B: [188 130 114 114 130  98  97]
P: [ 85 119 181 134 103 116 152]
Z: [ 91 146 134 140 162 134  48]
Y: [ 92 146 134 141 162 134 100]
succ: [181] | [134]
succ: [92] | [146]
succ: [119] | [181]
[ 92 146 134 141 162 134 100] | Y
succ: [141] | [162]

C: [117 112 141 153  74  87 104 133 148 144 139 122 108  94 146 123 150 123
 120 119 106 152 106 153 140 119 117  96 134 127 141  85 123 132 165 145
 108 132 148 111 134 108 125 139 138 142  60 115 152 105]
N: [154 102 114 119 168 117 143 109 104  99 151 155 145 156 111 141 123 147
 133 135 139 119 131 113 142 147 157 119 118 135 150 176 141 140 109 129
  97 116  99 155 138 169  87 111  92 102 168 111 115 156]
W: [124 124 131 116 138  91 109 148 138 105 175 165 126 141 143 130 154 149
 134 133 130 105 107 162 126 116 153 150 130 121 142 125 147 149 176 187
  85  99 133 136 138 138 127 147  99 112 159 149 149 134]
H: [147 133 130 124 156 134  93 108 128 128 135 170 171 155 150  94 126 143
 154 138 131 124 136 112 167 132 148 120 112 160 151 149 142 138 100 147
 132 131 113 177 140 138 115 115 134 111 176  85 151 147]
succ: [146] | [123]
succ: [74] | [87]
[147 133 130 124 156 134  93 108 128 128 135 170 171 155 150  94 126 143
 154 138 131 124 136 112 167 132 148 120 112 160 151 149 142 138 100 147
 132 131 113 177 140 138 115 115 134 111 176  85 151 147] | H
succ: [170] | [171]

G: [139 137 132 138 133 134 131 150 118]
M: [139 137 132 138 133 105 152 151 152]
E: [139 137 132 138 133 134 131 138 112]
succ: [105] | [152]
[139 137 132 138 133 134 131 150 118] | G
[139 137 132 138 133 105 152 151 152] | M
succ: [151] | [152]

R: [123 186 127 178]
F: [ 97 194 125 113]
L: [117 192 127 170]
X: [113 198 127 147]
A: [110 199 127 135]
V: [ 97 194 127 193]
succ: [186] | [127]
succ: [199] | [127]

U: [150 136 139 121 111 144  90 135 135 126 130 100  90  97 172 120 152 151
 145 155 201 125 118  85 133 126 150 120 117 126 102 141 116 134 141 127
 151 110 107  94 139  89  89 142 157 146 124 158 119 166 156 108 132 117
 154]
S: [114 142 139 126 103 112 114 131 120 115 121 102  99 131 144 115 145 138
 113 142 139 138 139 130 127 122 115 131 115 117 123 107 120 118 122 127
 131 139 123 110 141 104 111 136 133 125 124 157 137 148 147 112 126 113
 140]
K: [144 120 123 127 142 148 124 129 137 137 134 138 136 112 133 135 124 129
 148 127 148 118 115 109 131 132 148 122 134 136 121 151 129 139 117 129
 136 112 123 129 121 132 126 127 136 138 129 117 116 127 124 133 131 136
 129]
succ: [172] | [120]
succ: [109] | [131]

D: [168 112 101  72 139]
T: [163 145  93 155 156]
Q: [163  94  94  99 156]
succ: [99] | [156]
succ: [155] | [156]
succ: [168] | [112]
succ: [93] | [155]
succ: [145] | [93]
[163  94  94  99 156] | Q

dedo: [132  56  75 121 166 111 147 195 215 184 153]
lorib: [152  66 104  95 181 119 161 189 169 166 158]
Maf: [122  87 107 133 166 135 145 153 146 188 182]
nirob: [109  66 104 131 181 119 161 189 214 166 158]
seg: [102  38  98 123 179 119 145 170 189 182 179]
Zipe: [126  54  87  89 155 191 168 145 162 171 153]
Zevi: [157  93  80  66 134 150 151 158 198 191 177]
sipev: [127  81  72 131 157 132 150 164 176 201 185]
kot: [111  81 132  70 158 153 144 145 179 165 186]
safor: [113  69  56 127 174 118 139 192 204 189 175]
fodu: [122  79 134  92 168 123 154 143 151 178 189]
rosuv: [110  48  94  66 156 111 134 164 179 171 157]
succ: [192] | [204]
succ: [94] | [66]
succ: [93] | [80]
succ: [69] | [56]
succ: [48] | [94]
succ: [80] | [66]

nati: [142 130 128 129 127 143 155 115  92 128  96 124  92 125 164]
vad: [208 142 112 107 114 111 117 129 144 110 140 115 149 132 134]
mumaf: [145 151 143 147 139 160 163 144 133 144 134 134 132 140  99]
succ: [130] | [128]
succ: [127] | [143]
succ: [208] | [142]

siza: [123 138  87 138  97 122 152 114  42]
Naz: [164  41 129 163  85 137 152 168 150]
zur: [123  41 129 163  85 137 152 168 162]
zeku: [123 138  87 138  41 122 152 119 193]
[123 138  87 138  41 122 152 119 193] | zeku
succ: [97] | [122]
[123  41 129 163  85 137 152 168 162] | zur
succ: [114] | [42]
succ: [119] | [193]

puz: [207 171 197 198 123 172 199  63]
tiko: [ 56 126  88 105 145  52 161 162]
Lapud: [ 99 185 200 109 128  67 178 201]
Kob: [ 80  92 115 157 167 191 202  71]
lib: [ 81 134  76  63 195  87 136  88]
zipod: [ 49 197  51 121 103 123 109 196]
lugi: [168 100  51 192 130 199  69 137]
fozef: [121 141  90 169  88 166 201 114]
succ: [52] | [161]
succ: [191] | [202]

